The rows of Y fall into 4 groups, and each row is roughly a mix of its group's hidden directions; one row fits no group.
Y, 101 rows:
[[-19  34  25  -3  11  32  10  12  13  49 -21]
 [ 30 -55 -32  -4  -4  -9   8 -35  -5  -4 -18]
 [ 40  21  16  10  51  32 -21   2   8 -10  -3]
 [ -3  31  17  35  23  37  23  33  20   9  11]
 [-27  36  34 -22  20  38  -2  14  -5  -1  31]
 [-14 -15   3  10  36 -30  -7 -58   7  -6  20]
 [-37  29  25 -22   1  26  13   9  13  46  -3]
 [-14 -21   7   8 -52  -4   5  26 -20 -45  -8]
 [-15 -58 -19   1  -7 -12  41 -18  19  -2  -8]
 [-37  43  -4 -20  17 -23   4  28  -6  -9  35]
 [ 15 -17  -5   8  33   7 -18 -29 -42 -39 -21]
 [  5 -20 -15  14  22   0 -14 -40 -27 -52  -7]
 [-32 -14  39 -45  25   9  -9   5  18   0  27]
 [-43 -21 -16 -11  -3  -5  51 -35   4   3  12]
 [ 23  15  -3  11  29  38  15  15  18  49 -18]
 [ 23 -39 -15 -23   7 -27 -28 -19 -17 -34 -22]
 [ -2  13 -26  11   4 -11  42  -2  34  46 -22]
 [-36  20  28 -25 -13  -4 -14  36 -16 -32  25]
 [  9  24  27 -22  -7  23 -20  12  18  52 -25]
 [-20  31 -13  -7  47 -15  13 -23  10  35  24]
 [  0  32  34 -15 -24  33 -24  40 -20  -3  -2]
 [ 56 -33 -28   5   8  -6 -16  -4  -4 -30 -18]
 [ 34 -15   9  25  23  14  10  14   7 -48  36]
 [  9 -32  13   7 -17   2  25   1  33  48 -32]
 [ 20 -28  -8 -42   0 -24  18 -38  18  24 -18]
 [  2   3  38  -3  12  40 -13 -35   1  43 -10]
 [ 37 -28 -16   9  34  12 -11 -37 -13 -31 -15]
 [ -1  32  -4  13 -18  35  25   0 -14  50 -23]
 [-25   8   9 -20 -24  -5  33  25  17  52   6]
 [-19  49 -14 -17  28 -26  -4  27  -2  -6  33]
 [ 26  12  25 -25  38  23 -12  -9 -13 -38  27]
 [ 30 -45 -21 -10   5 -35  -3 -33  -4 -26  -1]
 [ 44  18  17  -7  49  28 -12  14  11  16 -11]
 [ 11 -17  -4   4 -12 -13 -46  -6 -39 -47   3]
 [-26  45  39   8  24  30  11  20  -3  13  12]
 [-39   9   3  -5 -10 -28 -11  -8 -11 -49  38]
 [  5  19  18 -25  24  17 -29  -6 -30 -42  29]
 [ 23   9   5 -29   4  41   0  39  17  38 -14]
 [  2   6  -1 -21  19  12  39   0  48  40  14]
 [-24 -42 -25 -13 -23 -24  25 -28 -29  -2 -13]
 [ 16  -1 -10  51 -28  -7  -2 -39 -26 -10 -23]
 [ 29 -19  -3   4   2 -11 -37 -10 -33 -52   5]
 [  8 -30 -28 -15   7 -42 -26 -32   3 -30  16]
 [  9  25  29 -12 -24  47 -13  32 -13  21 -16]
 [ 30 -23 -36  -4   6 -24 -25 -27  16 -41  -2]
 [-10  33  25 -12  15  29   6   2  10  51 -31]
 [  5 -11  -8 -34  11  28  27  33  30  40  -8]
 [ 19 -32 -24 -28  22   1  37 -27  26  26  -6]
 [  6  15  29  16 -31  30  14  37 -25 -31 -16]
 [ 28 -26 -19  15  -3 -22 -20  -6 -20 -55  14]
 [ 11 -24 -15 -17  -8 -26 -25 -19 -27 -50  22]
 [-13   1 -27   6  29  -7  38 -35  16  45   1]
 [ 54  14  16   4  13  17 -32  33  13  20 -12]
 [ 54  -6 -17  -3  31   3 -20   0   5 -44   6]
 [ 44 -51 -23  14 -10  -3   1  -4  18 -13 -27]
 [ 45 -24  12  27   0  41  12  -4  14  34  -5]
 [ -8 -36 -15  16  -3  -8  43 -19  -3  46 -19]
 [ 22 -31 -41 -22 -14 -41 -17 -14   9 -20 -11]
 [ 14  24 -32  45   3 -13 -16   5 -14   7 -46]
 [ 31 -24 -39 -31   4 -27   2 -14  40   3  -2]
 [-61  33  20   1 -17   5   6  11   1  26  16]
 [-54  29   9   7 -25   6  33  -3 -27  15   6]
 [  7  41  23  21  37  41   1  24   0 -11  14]
 [ 54 -26 -15 -12  38  15   4 -20  16  10 -16]
 [-36  10  30 -34 -22  23   7  44  -8  -3  10]
 [-29  17  29  -3 -55   5 -18  26 -18  -6 -15]
 [-25  20  19 -12 -26  -1  22  36  14  49   8]
 [  1 -13   7 -24   4  -2 -16  -6 -19 -53  48]
 [ 14 -30 -34  40  13  13  42   2  -7  19 -18]
 [-37  51  31  -7  -7   6 -14  11 -29  -4  21]
 [-31  18  13  -4 -11  14  16   9  19  59 -25]
 [ 13 -19 -34  22  25 -12  10  -7 -10 -54  24]
 [ 40  22  15   6  37  43  22  18  11  11  -7]
 [-16  39  28  -4   3  33   5  21  14  47  -6]
 [-41  44  28 -10  13  14   9   6  14  29  24]
 [ 52 -22 -14  -8   5   7 -20  -3  13  32 -39]
 [-12 -32 -39  13 -41 -45  -1  -6  -2   0 -10]
 [-55  12  15  -1 -32  -3  32  15  -8  26  12]
 [-11  13   5 -14  23 -20  -6 -16   1 -53  46]
 [ 43 -32 -23   9  -3 -10  -9  -1 -15 -51 -10]
 [-12  17  52 -30  16  44  -4   7   2  17   9]
 [ 38 -33 -22   3  29  -1  21 -22  13  36 -19]
 [ 10 -20 -19   8  13 -12 -26 -30 -31 -52 -13]
 [ 12 -52 -33  14 -17 -30   6 -19 -17 -20 -14]
 [-22 -11  12 -29 -47 -32 -37 -13  -3  11 -14]
 [ 39 -14  -5 -15 -10 -15 -40  -1  -7 -52  -5]
 [ -7 -47 -33 -10  -8 -13  45  15  25  -3  -7]
 [ -4  25   7   1 -38 -28 -42  43  -5  -6   0]
 [ 25 -32  -2  38 -24 -10 -13 -35 -12 -28 -22]
 [-25  -4 -36   1 -17 -30   1   2 -11 -39  43]
 [ 12  21  24   2  18  27   6   1  14  48 -44]
 [-17 -27 -39  12  14 -36   5 -27  -4 -29  28]
 [ -5 -46 -24 -10 -20 -46 -12 -33  -6  -5  -5]
 [-61  29  15  -8  -7 -13  17   3 -21  -7  27]
 [ 35 -13  -7 -24  51  19  21 -16  17  23 -12]
 [-28  37  28  -2  12  23  27  20  21  31  20]
 [-31   5   2 -20 -35  21  37  45  -6  10  -5]
 [ 22 -28 -43  21  -8 -38  10  -8   3 -35  13]
 [-21  25  28 -29   2  22  -5  -5   0  51 -29]
 [-50  30  26 -18 -22  17  16  24 -20   7  13]
 [ 44  22  24   5  16  22 -28  36   6  23 -11]]

In each list below, two rows fit none of the groups, and each other row fits one group, some only roughly. Which are they? Name them in the order they come.
  * q_681: [  9  51  31   4  32  26 -22  28   5  -2   8]
  * q_802: [ 49 -30 -33  19   5   9  -3  10 -14 -32 -22]
  * q_679: [-42  -5 -24  27 -29 -30  35   5  -4  -5  23]
  * q_287: [  1  22  32  13  14  38   9  15  16  42 -31]
  * q_643: [ 29  -2   1  -6   3   8 -31  23 -21 -61   4]
  * q_602: [ -5 -19 -29  19  -5 -23  -7  -1 -16 -61  20]
  * q_458: [ 33  11 -10  25  35   8  40   9  36 -10  17]
  * q_961: [-58  -7   6   0 -14 -30  24 -26  -4  20  21]
  * q_664: [ 26 -15 -16  10  -1 -17 -45 -12 -22 -47 -14]
  * q_816: [  7 -36 -35  31  -7 -33  21 -32   3 -19 -10]
  * q_761: [-40  24  20 -17  -1  22  27  12  23  41  12]
  * q_318: [-31   1   9   5 -10  14  42  22  38  36  16]
  * q_331: [ -6  -5   3 -11   7   9  49   2  45  44  -2]
  * q_361: [-59  18   1  10 -33 -19   2   3 -19 -27  14]
  * q_339: [ 42 -30 -30 -24  31 -16  -9 -25   7 -13 -20]
 -> q_679; q_643
  * q_786: [-22  19  24 -22   3 -19 -31  29  -5 -41  30]
  * q_302: [ -9  -2  -8  23 -18   0  35 -19  22  53 -27]
  * q_145: [-27 -10 -14 -10  -7  17  55   2  11  43  -9]
  * q_896: [-56  13  11 -14   4   4  47  -1   2  22  16]
  * q_924: [ 15 -14  -3 -22  21  17  41  -6  29  49  -3]
  * q_298: [-9 45 17 -8 26 31 -1 19 24 40  8]
  * q_517: [-64  -5  -3   5 -20 -30  16 -15  -9   4  23]
  * q_28: [  2   2  -8   1  19 -10   9 -14  26  57 -43]
  * q_762: [ 41 -34 -14   9  -7  -8 -33  -9 -33 -19 -29]
  * q_108: [ 34 -24 -11  27  -1   2 -35 -20 -22 -42 -13]
  * q_592: [-47  -1   0  23 -29 -13  -8  -9 -37 -37   7]
  * q_795: [-55   8   5 -30 -26   0  17   7  13  34  17]
  * q_604: [ 17 -34 -20   4  22 -28  17 -30  -8 -44  18]
 -> q_302; q_28
  * q_846: [-22  -2  -1  17   3   5  45 -12  16  51 -29]
  * q_141: [ 43 -37 -31 -28  -5 -21   0  -5  19  20 -19]
  * q_33: [-25  14  24  15  25  42  41 -14   9  17  18]
  * q_683: [-7 16  6 12 32 24 49  3 13 44  4]
  * q_667: [ 34  16   5  -1 -12  21 -34  32 -13 -46 -13]
  * q_510: [-40 -26   0  18 -40   0  28 -15 -35  13  -2]
  * q_310: [ 16  21  40  15  17  39 -25   8 -16  12 -35]
  * q_862: [  0  -3  32  -7  -9  18  -8  -6   3  52 -49]
  * q_970: [-16   1 -27  -6 -19 -28  13 -12  15  47 -41]
  * q_161: [-62   9  16 -10 -10 -25 -13  -5  -5   1  37]
  * q_978: [-53 -10  -6  21 -43 -11  19   8 -20  19  -7]
  * q_220: [ 22   1   9  35  19  18 -36 -14 -31 -39 -11]
 -> q_846; q_161
  * q_675: [-46  23  22  21 -14  -2 -11   3 -42 -30   4]
  * q_12: [-48  -2   9 -26 -12 -18  14  34  -3 -32  26]
  * q_237: [-29 -28 -30 -12 -41 -40  11 -16  -2 -17   5]
  * q_993: [-42 -19 -19  17 -40 -28  -9   1 -24 -27   6]
  * q_767: [ 37 -15  -6  33  -9   8 -35 -13   3 -12 -46]
  * q_858: [ 17  27  34  -3  -9  11 -51  21 -19 -29   5]
  * q_748: [ 23   0 -10  18   7   6   0  14 -17 -70  14]
  * q_47: [-60  21   1 -12 -27 -30   4  12 -17 -13  10]
  * q_557: [ -7 -12   2 -37   2  20  52   6  28  33  -5]
  * q_244: [-30  -6   5 -13 -21   1  24   4  30  58 -14]
  * q_95: [ 29 -34 -12  22 -28  -2  10   9 -29 -39 -26]
  * q_185: [-26  29   7 -30 -10  -5  -1  54 -11 -25  19]
 -> q_767; q_557
  * q_170: [  6 -17 -23   1 -13 -28 -34 -12 -30 -49 -15]
  * q_381: [ 17 -20 -29 -17  45 -33  -5   2  30 -18  21]
  * q_89: [ 61   0  -6 -27  33  21  -1  17  13   7 -12]
  * q_385: [ 54  16   4  -4  30  36 -13  18  15  13 -21]
  * q_61: [-9 43 40  3 19 29  7 33  2 27  8]
  * q_321: [ 20 -19  30 -23   1  10 -45 -12 -34 -31  -6]
  * q_398: [ 43 -26 -20 -12  41   9   5 -33  20 -14  -7]
  * q_630: [-10  14  12 -25 -17  -3 -36  15 -17 -58   9]
  * q_268: [ 38  25  17 -25  48  17 -12  -7  25  -1  15]
  * q_245: [17 29 27  3 44 40 20 14 15 -5 20]
  * q_362: [-47 -20 -21  -8 -29 -32  16 -21 -23 -20   2]
  * q_698: [ 20  11  21  23 -19   2 -43  29 -39  -4 -25]
 -> q_89; q_630
  * q_832: [ 27 -42 -23 -16  38 -17  -3 -10  40   0   4]
  * q_392: [-49   2   3   5 -46 -25  -7   9 -36 -10  -2]
  * q_487: [ 39  21   4 -22  10   1 -15  36  40  31  -2]
  * q_116: [-47 -12 -21 -13 -36 -39  20 -11  -1 -12  15]
  * q_214: [ 45 -43 -11  -3  -7  -8 -24  18  18 -35 -12]
  * q_642: [ 36 -19 -14  19  16   2  -4 -11 -12 -58  21]
  * q_282: [ 63 -33 -10   8  10  11 -20  -7  -4   5 -25]
  * q_401: [-15  35  31 -12 -13  20  14  17   6  49 -24]
  * q_580: [ -8  45  24  -9  -9   1 -34  33 -24 -26  17]
  * q_859: [-29 -35  -7   6 -48 -33   6 -12 -25 -12 -10]
  * q_387: [ 60 -15 -25  -1  39  10 -11  -3  10 -12 -10]
 -> q_642; q_401
  * q_98: [ -9  35  26 -39  35  30   9  -7   1  -1  29]
  * q_454: [ 14  42  32 -14   2  37 -19  29  13  22 -14]
  * q_958: [-23  45  11 -23  -8  22  10  47  -6  21   9]
  * q_940: [-47 -27 -12   0 -11 -41  16 -31  -8  -3  22]
  * q_94: [-57  24  22 -38 -16   1  -5   3 -16  -1  16]
  * q_450: [-20  14  16 -18  -9  44  29  13  -2  48 -13]
  * q_80: [-56  -7  -2 -24 -40 -10   8  11   4  26  18]
  * q_982: [ 10 -19 -16  17   7  14  29 -43  14  45 -23]
  * q_868: [ 11   8  21  19 -33  -6 -39   6 -29 -46  -4]
  * q_632: [ 23  -7 -44  17  17  -4  27 -19  19  42 -18]
  * q_169: [ 39 -15 -10  25  11  -8 -17   2 -17 -57  13]
  * q_464: [-39 -19  -6  11 -15  -1  53  -5  -3  36 -17]
  * q_346: [ 56  -1  -1 -16  15  23 -32  32  19   2  -9]
  * q_114: [ 24  15  27 -26  24  23 -24 -18 -14  25 -39]
 -> q_94; q_464
  * q_535: [ 64 -12 -12 -10  11  -2 -23  10  35  15  -3]
  * q_327: [ 48 -46 -22   5  13  -5  17 -17  -2   9 -29]
  * q_721: [ 10  -5  15 -18   1   1 -49 -15 -46 -35  -1]
  * q_980: [-30 -18  10  15 -35   3  18  14  20  49 -24]
  * q_878: [ -1  50  21 -25  12  27 -18  33  -5  25  10]
  * q_480: [  0  52  29  -9  28  14 -13  38  13  16   6]
  * q_184: [  1   1   6   6   2   4 -37  11 -37 -55  25]
  * q_386: [-39  43  23 -18  -1  24 -19   8 -15  32 -13]
  * q_531: [ 11  19   3 -11  -2  19  28  31  42  44 -15]
  * q_629: [-47 -14 -21 -10 -43 -36  17 -10  -8  -8   6]
  * q_877: [-21  56  11 -17  32  27   5  -4   0  29  -3]
  * q_661: [-12  49   8 -17  48  23  -1   7   8   2  28]
  * q_459: [ 33 -50 -25  18   7 -20   0 -28  20 -15 -14]
  * q_603: [  1  43  16 -29   4  20 -19  52  -8   3  12]
  * q_650: [-52   3  10  -3  14  15  48 -19 -24  11  -3]
 -> q_531; q_661
  * q_265: [-48   0 -12   6  -1  -8  48 -32  -6  27   7]
  * q_918: [-47  17  -8   0 -47 -35  -4   9   6 -14  17]
  * q_613: [-28  50  25   8   2  29   0  32  -3 -16  22]
  * q_511: [-17  57   6  17  23  29   7  19   1  28 -11]
  * q_926: [-36 -14 -23 -25 -41 -45   8   1 -15   0  -6]
  * q_938: [  9   4  -3 -35  -7 -11  18  29  33  54  -4]
  * q_719: [-27  27  26  -2 -46  20   0  31 -31  -9  -4]
  * q_225: [ 23  31   6  38  29  25  12  15  13  23 -33]
  * q_57: [ 35  15  16   7  29  37   6  13  13  28 -39]
  * q_882: [ 32 -22  -2  -2  37  19  30 -23  14  31 -27]
  * q_582: [-29  23  25   3  35  36  39  -6   4  16  15]
  * q_869: [ 31 -26 -27   2   0 -20 -33 -23 -14 -43 -12]
  * q_9: [ 27 -24 -28  11  37 -36 -13 -29  19 -20   7]
  * q_653: [ 57   4 -10  16 -15   6 -33  25  -6 -23 -22]
  * q_475: [ 27  -2 -15   6  19  -3 -12   1  -8 -68  20]
 -> q_57; q_882
  * q_752: [-24  -4   5  21 -24 -28 -39 -13 -33 -37   5]
  * q_363: [-25  37  18  -5 -30   7  -6  42 -30 -24  11]
  * q_829: [ 27  27  32  -2  35  22 -31  30   4 -14  18]
  * q_973: [ 52  21  15 -10  36  30  -6  13  12 -23   3]
  * q_335: [ -8  50  24  19 -28  17 -21  13 -39  -1  -4]
  * q_178: [17 11  2 21 29 23 48 15 39  5 19]
  * q_348: [ 24 -25 -30  29 -12 -27 -21   1 -20 -45   3]
  * q_395: [ 14  12  17  20 -46  11 -26  16 -34 -33 -15]
  * q_52: [  3 -47 -33   6   6 -38  11 -36  -7 -19   6]
  * q_115: [ 18 -15   6 -16  32  29  40  -8  10  47  -9]
  * q_680: [ 14 -49 -13  19   7 -27  -2 -45  10 -23  -6]
  * q_930: [ 36 -48 -23  10  19 -13  -1 -32  26   5 -14]
  * q_617: [ 39  11 -21  36  35   1  21   5  13 -34  16]
 -> q_752; q_829
  * q_453: [ 19 -36 -16  30 -35  12  24 -20  -2   9 -37]
  * q_561: [-32  21  24   1  11  21  44   6   8  45   6]
  * q_533: [ 26  14  35  26  21  47  -1  10  -5  31 -10]
  * q_166: [ 34   7  -6  10  26   5  29 -12  31  38 -35]
  * q_500: [ 16  25  19 -29  -5  48  13  36   0  19 -19]
  * q_959: [ 32  -9 -12 -10  36  18  20 -23  46  24   5]
  * q_702: [-38 -34 -23  19 -11 -32  31 -24 -16  -4  13]
  * q_843: [ 35 -44 -17   6  21   5   4 -28  31  24 -19]
  * q_525: [-23  53  20   2 -28   3 -30  32  -6 -12   4]
  * q_534: [ 31  33  28  -5  18  14 -55   8  -8  -9   6]
  * q_152: [-14 -25 -37   9 -36 -39  28  -2  19  19  -7]
 -> q_500; q_525
  * q_937: [  4 -43 -22 -23 -15 -32  32 -20  20 -10  24]
  * q_573: [ -7 -40  -6  16 -22 -33   0 -10  -4 -55   2]
  * q_755: [-51  33  29  17  -1  10   1   8 -32 -20  13]
  * q_898: [ 10  34   7  16  34  27  32   8  28  34 -11]
  * q_340: [ 34 -22  13   9  -5 -11 -48  -3  -4 -47  -3]
  * q_541: [-25   0  -3  -5  34   2  49 -29   8 -26  28]
  * q_638: [ -6   8  15  22   9  41  23   0  14  55 -17]
  * q_874: [  5  48  26  -9  25  20 -17  13   7 -34  29]
  * q_353: [-28 -12 -22  -7  17 -51  10   0   6 -37  29]
  * q_436: [-51  25  22  13   0  -2  16 -40 -23   8  16]
 -> q_541; q_638
  * q_889: [  8 -26   6 -11 -18  -6  11 -16   6  60 -37]
  * q_966: [ 23 -32 -28  36 -27 -23   8 -10  -6 -34 -21]
  * q_628: [-42  53  26  -5  15   0  -9  25 -13 -12  11]
  * q_472: [-36  31  27   5  29  10  19 -16  15  41  13]
  * q_452: [-11  -5 -15  16 -15 -16 -33   7 -34 -51  25]
  * q_828: [ 22 -29 -11 -13 -36 -26 -42  -5 -12 -25 -23]
  * q_426: [ 38  -5   4 -16  46  16 -23 -15  25  33  -1]
  * q_407: [ -6   1   4  -8   1   5  39  -4  34  56 -27]
  * q_417: [ 50 -42 -10  18   5  -3 -21 -25  17 -11 -20]
  * q_25: [ 58   2  20 -34  14   7 -31  -2  17  -4 -14]
  * q_962: [ 49 -28 -21  30 -19   5   6 -29 -14   4 -27]
  * q_288: [ 36  16  13  22  19  18 -48   8 -15 -33  -5]
 -> q_472; q_962
  * q_337: [ 17 -43 -46  28  -6 -16  -3  -3 -20 -29  -9]
  * q_325: [-25 -14   3  21  12  -6  22 -64  -1  24   0]
  * q_913: [-44  32  38  -5 -26  14  -4   9 -31  -6  12]
  * q_801: [-28   8  25 -10 -21  14 -18   5  -7  49 -40]
  * q_810: [-33  25  44   4   0  41 -13  29 -10   6  12]
  * q_892: [-47  -4 -22  -3 -39 -22  19   5  13  37  -2]
  * q_623: [-38  33  13  13 -12 -15 -30  15 -25 -39  12]
  * q_83: [ 31  39  40 -27  16  28 -18  16  14  -1  -1]
  * q_203: [-34  51  22  -3  11  20  24  15  -8  14  27]
  * q_486: [ 10 -14  -2  -4 -13 -22 -16  -4 -18 -70  15]
  * q_692: [-18   3   6 -13  -7   5  33  -1  33  59 -20]
  * q_449: [-62   6  -9   0  -6 -20  19 -21 -22 -29  12]
  * q_754: [-16 -27 -18   4  26 -12  38 -40  23  30   2]
  * q_408: [-30 -19 -18  13  14  -2  53 -25   7  33  -4]
 -> q_203; q_408
  * q_994: [ 34 -12 -13   4 -10  -4 -28  14 -16 -62  -6]
  * q_313: [ 20  -3  16  20  -9  37  36  21  -8  33 -35]
  * q_206: [-38  35  33 -16   3  33 -22  17 -20   1  18]
  * q_368: [-56  29  21  -8   6 -10  17  -9   3   1  40]
  * q_400: [ 50 -20 -13  30  16  24   2 -15  10  25 -29]
  * q_232: [-19 -25 -26 -13 -50 -45  -5   2 -14  -6  -8]
  * q_546: [-49  20   3  15 -19   3  20  13  -3  51   5]
  * q_317: [ -2 -17 -12 -11 -16 -34 -29 -10 -13 -57  16]
  * q_182: [ 18  -5 -21   1  13  25  30 -13  20  56 -23]
  * q_440: [-36  38  28 -36   5  25 -17  -1 -15  26  -3]
  * q_208: [ 36  36  24 -12  17  37 -22  26  15   9 -11]
  * q_196: [ 17 -32 -34  -2 -17 -39 -16 -21 -20 -35   2]
  * q_204: [ 10  19   5  -3  10   6 -50  -3 -45 -38  -3]
  * q_902: [ 25  -2  23   3  35  42  22   7   2  43 -10]
 -> q_400; q_546
